In each game, the first row plays the second. By how much does the first row win? 20 means about a draw, 40 a big win and 0 a big loss. Wins can go round in a circle. Each row has two weighted sums of its numbers, A and B, taken from their middle values. A row wins by its A times the other's B, less its B times the other's A.
array([-39,  27,  10, -55,  40,  40, -16, -66,  48,  -7,  37])
array([-77,  37, -46, -83,  34,  68,  11, -91,  51,  -2,  92]) -> 17
array([-27,  16, -18, -43,  -9,  46,  17, -53,  14,  54,  18])
array([-56, -25, -49, -50, -40,  58,  21, -50,  25,  -5,  22]) -> 26
array([-46, -21, -40, -37, -24,  42,  48, -51,   1, -27,  35])
array([-34,  -2, -49, -13,  27,  10,  41, -28, -36, -78,  73]) -> 10
array([ 47, -42,  11,  14, -56, -13,   2,  44, -12,  30, -57])
array([-26,  54,  25, -14,  22,   1, -22, -52,  19, -58,  32]) -> 37
array([ 38, -22,  17,  25, -17, -27, -46,  25,  -1,   5, -42])
array([ 18,  25,  20,  15,  24,  -3,  -6,  16,   4,  53, -11]) -> 24
array([-16,  -9, -29, -28,   4,  27,  24,  -4,   0, -46,  46])
array([-39, -39, -41, -28, -24,  51,  23, -25,  10,  51,  -1]) -> 9
array([ 76,  49,  97,  44,  13, -71, -96,  32,   8,  55, -75])
array([ 34,  14,  33,  55,  14, -31, -22,  27, -11,   0, -50]) -> 32
array([-41,  44,  -5, -24,  30,  30,   5, -59,  17,  11,  53])
array([ 27,  -6,  28,  19,  10, -40, -21,  27, -17,  49, -49]) -> 24
array([ 37, -14, -16,  31,  40, -30,  -2,  49, -40,  -8,   2])
array([-30, -35, -56,  -2, -22, -10,  67,  -8, -26, -73,  26]) -> 17
array([ 51,  17,  67,  44,   4, -60, -69,  37,  16,  25, -41])
array([ 41,   7,  38,  16,  37, -52, -11,  16,   4,  12, -34]) -> 13
array([ 27,  20,   1,  28, -17, -48, -10,  26, -15,  -9, -25])
array([ 36,  21,  27,  30,  27, -25, -25,  15,  15,  14, -50]) -> 19
array([-24,  61,   9, -17,  21,  18, -15, -71,  46, -86,  47])
array([ 35,  17,  48,  31, -33, -29, -56,   2,  10,   5, -22]) -> 9
array([ 10,  45,  23,  -3,  51, -17, -12, -26,   5, -21,  14])
array([ 16, -33,   7,  -8,  -1,  -2,  -6,  27,   2,  24, -10]) -> 12
array([-16, -32, -22, -33,  -3,  36,  31,   2, -18,  73,  -8])
array([ 42,  -8,  21,  10, -48,  -4, -39,  31, -17,  31, -45]) -> 34
array([-26, -10, -34, -17,  28,  37,  22, -13,  15,  24,   8])
array([-47,   9, -19, -21,   7,  18,  22, -47, -28, -77,  73]) -> 9
array([ -1, -10,   5,  18, -22,  -9,  12,  -6,  -1, -29,   7])
array([-53, -18, -35,  -6, -21,  14,  47, -38,  -7, -73,  63]) -> 17
array([-71,   4,  -5, -69,  45,  43,  35, -65,  29, -57,  78])
array([-33, -16, -41, -36,   6,  45,   4, -22,   8,  48,  19]) -> 21
array([-61,  20, -35, -75,  38,  61,   8, -79,  53, -12,  66])
array([-11,   3, -28,  -2,  29,  32,  29,  31, -14,  38,   3]) -> 18
array([-23,  27,  -5,  -7,  37,  11,   3, -44,  37,   5,  21])
array([ -8,   8, -26, -31,  35,  26,  -4,  11,   4,  94, -26]) -> 18
array([ -2,  -7, -14, -23,  30,   8,  25,  12,  -6,  49, -11])
array([-35,  27,  -7, -31,  47,  31,   6, -61,  34,   5,  43]) -> 14
array([ 42,  31,  27,  54,  16, -44, -26,  45,  -2,  22, -36])
array([ 41,   1,  53,  19, -40, -27, -50,  -9,   8,   9, -24]) -> 11
array([-22,  -5, -45, -34,  28,  24,  29,  16,   2,  24,  12])
array([-12, -36, -19,  12, -18,  -2,  37,  38, -12,   7,  -5]) -> 16
array([  2, -17, -16,   1,  32,  -9,  17,  19, -22,  30,  -7])
array([ 14, -35, -12,  32,   5, -17,   1,  55, -30,   3, -22]) -> 24
array([-24, -21, -32, -51,  -5,  47,  23, -40,  17,   0,  26])
array([ 37,  18,  52,  35,  13, -60, -67,  39,  21,  32, -42]) -> 26
array([  8, -56, -40,  37, -23, -19,  23,  43, -32,  15, -13])
array([ 21,  -1,  12,  17,   0,   0,   6,  36,  -9,  21, -12]) -> 24
array([-22, -26, -51,   0,  -8, -30,  48,   6, -31, -70,  58])
array([ 10,  -7,  -1,  -8,  -4,   4,   7,  22, -23,  30,  12]) -> 21
array([ 27, -45,  11,   5, -64, -13, -10,  20,  11,  24, -41])
array([ 16,  29,  17,  10, -20,   0, -44, -32,  23, -17,  10]) -> 37
array([ 51,   1,  56,  34, -26, -32, -56,  24,   2,  29, -37])
array([-64,  60,  -7, -52,  37,  57,  11, -69,  59, -21,  62]) -> 29
array([-22,  23,  17,  12, -41,  -8,  10, -17,  21, -29,   8])
array([ 48,  28,  46,  57,   7, -51, -44,  38,   5,  30, -52]) -> 13
array([  6,  19,  25,  13,  46, -39,  -5,   2,  -7, -32,  -5])
array([ 12,   5,  11,  27,  42, -55,  -4,  34,  -7,  -2, -12]) -> 22
array([ 28,  20,  48,  29,  24, -27, -44,  -6,  14, -22,  -8])
array([ 16,  28,  37,  48,  38, -41, -29,  22,   6,   7, -24]) -> 21
array([ 72,  15,  77,  44,  10, -65, -63,  28,  14,  24, -63])
array([ 56,  14,  47,  31, -20, -38, -50,  17,  12,  40, -63]) -> 26
array([ 33,  12,  29,  37,  17, -46, -29,  27,  -3,  36, -39])
array([-44,  20,   6, -32,  24,  47, -18, -64,  39, -57,  75]) -> 20
array([ 11,  -8,  -6,  30,   8, -15,  -1,  53,   5,  -1,  -8])
array([ 23,  15,  39,  32,  31, -40, -47,   2, -13,  -8, -11]) -> 21
array([-18, -20, -16,  -7, -35,   5,  41,  -3,  -5, -46,  25])
array([-69,  -7, -39, -34, -42,  92,  20, -80,  47,  27,  14]) -> 13
array([ 15, -10,  12,  -8,  11, -14,  15,  35,   5,  13,  -2])
array([-12, -15, -17, -24, -18,  33,  34,  15, -22, -19,  37]) -> 31
array([ 41,  22,  38,  17,  10, -34, -39,  24, -10,  22, -28])
array([ 22,  14,  17,  16,  -8, -15, -25,  24,   3,  10,   1]) -> 19
array([ 50,   2,  50,  38,   5, -43, -56,  20, -22,  26, -45])
array([-52,  -5, -78, -67, -36, 110,  44, -40,  10,  11,  12]) -> 28
array([ 75,   0,  43,  56, -31, -47, -68,  16,  -6,  22, -74])
array([ 17,  30,  33, -13, -21,   8, -59, -35,  39, -18,  16]) -> 19
array([  1,  -7,  11,   9,  30,   1,  -1,   4,  -3,  36, -10])
array([ 63,  -4,  70,  49, -10, -49, -76,  19,  17,  32, -34]) -> 31
array([-51,  26, -15, -39,  40,  34,  24, -55,  21, -46,  67])
array([ 73,   7,  64,  56,  29, -50, -47,  81, -13,  62, -72]) -> 18
array([-20, -10, -36,   1, -10,  17,  19, -18,   7, -47,  25])
array([ 42, -24,  10,  18,  -3, -41, -10,  52, -12,  42, -44]) -> 25
array([ 27,  17,  22,  25, -10, -32,  -5,  40,  -2,  36, -41])
array([-34,   0, -17, -26,   7,  25,  44, -20, -10, -70,  63]) -> 21
array([ 43, -29,  15,   8, -50, -34,  -5,  55, -10,  52, -69])
array([ 43,  38,  75,   9,  -4, -37, -55, -10,  16,   4, -29]) -> 36
array([ 70,   6,  80,  25,  40, -58, -47,  18,   7,  29, -47])
array([-45, -19, -32, -67, -39,  43,  39, -46,  -2, -14,  42]) -> 20
array([ -2, -17,   2, -10,  27,  32,  10,   1,  -3,  92, -29])
array([  85,   31,  100,   54,   10,  -75, -110,   54,  -11,   24,  -65]) -> 35
array([-53, -34, -61, -48, -28,  90,  27, -53,  15,   2,  36])
array([ 11, -32, -20,  30, -20, -24,   7,  45, -23,  22, -20]) -> 20
array([ 84, -22,  31,  49,   5, -57, -58,  85, -38, 106, -88])
array([-33,  -8, -24, -14,  -3,  35,  32, -30, -18, -92,  55]) -> 28
array([ 36, -12,  10,  16, -62, -26,   9,  37, -29,  17, -55])
array([-29,  18,  -5, -21,  49,   6,   9, -38,  10, -22,  53]) -> 24
array([-40,  -9, -33, -26,  -2,  42,  38, -29, -17, -59,  48])
array([  8,  35,  29,  15,  54, -21, -17,   0,  14, -38,  29]) -> 19
array([-18, -10, -34, -13, -47,  17,  21,  -3,  -5, -12,  -8])
array([ 48,  13,  54,  24,   7, -27, -36,  47,  -2,   4, -42]) -> 11
array([ 21, -13,   8,  43,   9, -32,  -9,  49, -13,   1, -18])
array([  7,  16,  46,   8, -61, -17, -51, -29,  12, -14,  -8]) -> 22
array([ 21, -14,   9,   8,   2, -23,  15,  30, -15,   0,  -7])
array([ 18,  22,  16,  19,  30, -38, -14,  39, -21,  14, -24]) -> 25
array([ 38, -27,   0,  38,  14, -40,  -9,  47, -28,  -3, -24])
array([-44,  17, -48, -53, -12,  55,   4, -39,  19,  32,  24]) -> 25
array([ 28, -47,   3,  25, -42, -18,  39,  62, -26,  -6, -39])
array([-42,  -5, -17, -49,  -3,  21,  49, -43,  10, -86,  66]) -> 17
array([-41, -15, -47, -10, -12,  46,  33, -21, -10, -35,  37])
array([ -5, -25, -23,   2, -58,   7,  22,  21, -20,  20, -24]) -> 18
array([-17,  -1, -30, -15, -39,  19,  10, -21,   8, -25,  -1])
array([-49,  -2, -25, -77, -74,  89,  26, -54,  20,  61,  13]) -> 19
array([-24, -34, -19,  -3,  -3,  29,  41,  21,   0,   4, -12])
array([-29,  45,  31, -15,  47,  -2, -29, -41,  24, -47,  54]) -> 16
array([ 21,   4,  29,  35,  16, -13,  13,  29, -15, -11, -18])
array([-16, -22,  -3, -19, -46,   4,  16,  -4, -12, -13,  12]) -> 20
array([-22,  44,  33, -28,  18,  20, -11, -75,  28, -85,  70])
array([-33, -23, -44, -37, -54,  47,  47, -31,  14, -33,  33]) -> 20
array([ 67,  17,  75,  33, -13, -46, -67,  39,  12,  12, -61])
array([ 33,  33,  39,  47,  17, -57, -12,  16,  -4,  12, -31]) -> 35
array([-37,  11, -24, -41,  -7,  53,   3, -56,   0,  30,  11])
array([-30,  17, -12, -21,  -8,  31,  45, -50,   7, -48,  35]) -> 26
array([-59,  58,  -4, -59,  45,  59,  -1, -99,  29, -42,  81])
array([  1, -49, -37, -24,   4,  -7,  43,  40, -26,  16,  12]) -> 20
array([ 76,   5,  22,  56,  26, -48, -52,  51, -30,  61, -68])
array([ 46,  23,  53,  41,   1, -38, -62,  13,   9,  39, -42]) -> 21
array([ 55,  20,  51,  36,  34, -34, -56,  48,  -5,  48, -67])
array([ 71,  -8,  68,  41,   3, -79, -42,  25, -21,  33, -47]) -> 8
array([-47, -34, -78, -40,  -8,  33,  56, -29, -15, -37,  41])
array([ 28,  -2,  14,  47,  15, -43,   7,  39, -11,  -5, -36]) -> 19
array([ 59,   3,  42,  50, -18, -55, -19,  58,   2,  37, -61])
array([ 23,  33,  47,  38,  43, -48, -30,  14,  -2, -15,  -3]) -> 21
array([ 29,  -3,  18,  18,  -1, -33, -14,  19,  -6,   7, -17])
array([ 23, -18,   3,  33,  30, -14,  -5,  32, -16,   5,   3]) -> 18
array([ 21,  12,  14,  26,  30, -21,  -9,  24, -12,   7, -28])
array([ 60, -12,  77,  21,  14, -36, -62,  13,  -7,  15, -32]) -> 13
array([  0,  14,  12,  14,  29,  11, -22,  15,  11,  46, -13])
array([ 48, -28,  14,  30, -45, -39,  -9,  62, -10,  31, -40]) -> 20
array([ 34,   7,  39,  34,  20, -48, -44,  41,   2,  21, -32])
array([ 73,  26,  77,  48,   5, -55, -77,  64,  -7,  52, -76]) -> 30
array([-14, -23, -26,  -5,  -1,  21,  16,  19, -23,  61, -23])
array([-40, -61, -61, -21, -66,  21,  71, -16, -19, -72,  27]) -> 24
array([ -8,  -3, -15,  -4,  20,  12,  18,  20, -29,  27,   8])
array([  6,  -7, -14,  19,  39, -27,  28,  20, -23, -31,  11]) -> 23
array([ -76,  -64, -101,  -68,  -40,   88,   79,  -53,   11,    7,   39])
array([ -9,  26,  32,  -7,  20,   3, -25, -42,  17, -81,  31]) -> 23
array([-27,  -5, -38, -12, -15,  14,  39,  16, -10, -30,  30])
array([-24,  54,  24, -15,  20,   8, -20, -45,  26, -83,  53]) -> 19
array([-20,   3,   2,  -7,  46,  14,  -4,  17,  -2,  84, -25])
array([ -3, -13, -22, -13,   3,  10,  28,  16, -20,  52,  -1]) -> 20
array([ 81,  28, 101,  48,   8, -67, -74,  39,  -1,  37, -83])
array([-54,  47, -26, -63,  37,  73,  10, -88,  32, -40,  77]) -> 39
array([-36,  37,  12, -49,  39,  26,  -5, -60,  40, -58,  69])
array([ 48,   3,  44,  22, -33, -35, -15,  27,  -3,  28, -46]) -> 20
array([ 104,   45,  109,   76,   25,  -95, -105,   55,   -1,   12,  -85])
array([ 45,   0,  48,  23,   5, -48, -42,  43,  -4,  30, -53]) -> 2
array([ 62,  16,  77,  46,  21, -57, -77,  19,  -2,   8, -54])
array([  6,  45,  32,   6,  11,   2, -21, -40,  42, -64,  51]) -> 26
array([-64, -49, -73, -60, -40,  56,  61, -65,  21, -16,  52])
array([ 33, -24, -15,  36,   2, -33,  16,  54, -32,  25, -25]) -> 22
array([-45, -22, -24, -20, -29,   4,  35, -18,   7, -95,  63])
array([ 10, -39, -38,   0,  -1,  -1,  40,  40, -25, -11,  10]) -> 26
array([ 54,  12,  65,  55,  -5, -59, -56,  33,  26,  26, -55])
array([  5, -32,  -5,  -7,  20, -18,  18,  39, -17,  53, -18]) -> 16
array([ -2, -18, -33,   5, -53,  -5,  11,  36,  -8,   9, -28])
array([ 15, -34,  -3,  20,   3, -25,  11,  52, -34, -13, -31]) -> 16
array([ 30,  14,  26,  29,  21, -39, -27,  36,  24,   7,  -9])
array([-33,   1, -27, -25,  26,  49,  -6, -14, -14,  55, -16]) -> 22
array([ 27, -11,  22,  15,  -9, -32,   9,  44, -10,  13, -12])
array([ 48,   8,  35,  38,  24, -40, -37,  25, -11,  33, -36]) -> 22
array([-25,  -7, -18, -21, -33,  47,  10, -40,   8,  -8,  26])
array([-36,  58,   9, -32,  37,  48,  -7, -50,  42, -21,  59]) -> 19
array([ -29,  -20,  -43,  -16,  -36,  -10,   70,   -1,  -44, -101,   49])
array([-35, -16, -50, -18, -36,  28,  38, -36,  -3, -24,  48]) -> 24
array([ 37,  33,  46,  55,  21, -45, -36,  24, -21,  21, -59])
array([-33,  39,  -4, -42,  55,  57, -13, -42,  33,  25,  52]) -> 17
array([ 23,   8,  18,  53,  15, -38, -15,  37,  -1,  24, -34])
array([ 13, -47, -18,   7, -12, -31,   5,  44, -14,  -8, -15]) -> 32
array([ 34, -22,  19,  23, -41, -11, -14,  27, -13,  23, -32])
array([ 19, -10,  11,  34,  19, -29,  12,  44, -30,  17, -26]) -> 18
array([-32,  56,  20, -24,  20,  16, -32, -68,  42, -46,  50])
array([ 49,   0,  70,  25,  -7, -48, -63,  29,   4,  34, -44]) -> 8
array([ 37,  32,  57,  57,  23, -46, -47,  18,  -4,  41, -37])
array([ 35,  48,  47,  21,  36, -57, -69,  14,  16,   4, -45]) -> 8
array([  1,   5,  12,  26, -19, -13,   4,  -3, -11, -36, -16])
array([-25,  -9, -22, -24,  40,   6,  22,  28, -14,  51,   9]) -> 24
array([-33, -20, -63, -46,   3,  33,  53, -42,  -5, -40,  47])
array([ 62, -15,  53,  16, -17, -39, -66,  22,  -7,  32, -57]) -> 30
array([101,  40,  93,  86,  22, -78, -82,  66,  -8,  56, -80])
array([-38, -12, -56, -28,  -1,  26,  57, -32, -12, -66,  66]) -> 27
array([  1,  -9, -19,   7, -30,  -1,  21,  36, -24,  18,  -9])
array([-44, -30, -44,  -5, -63,  14,  53, -13, -24, -64,  27]) -> 25
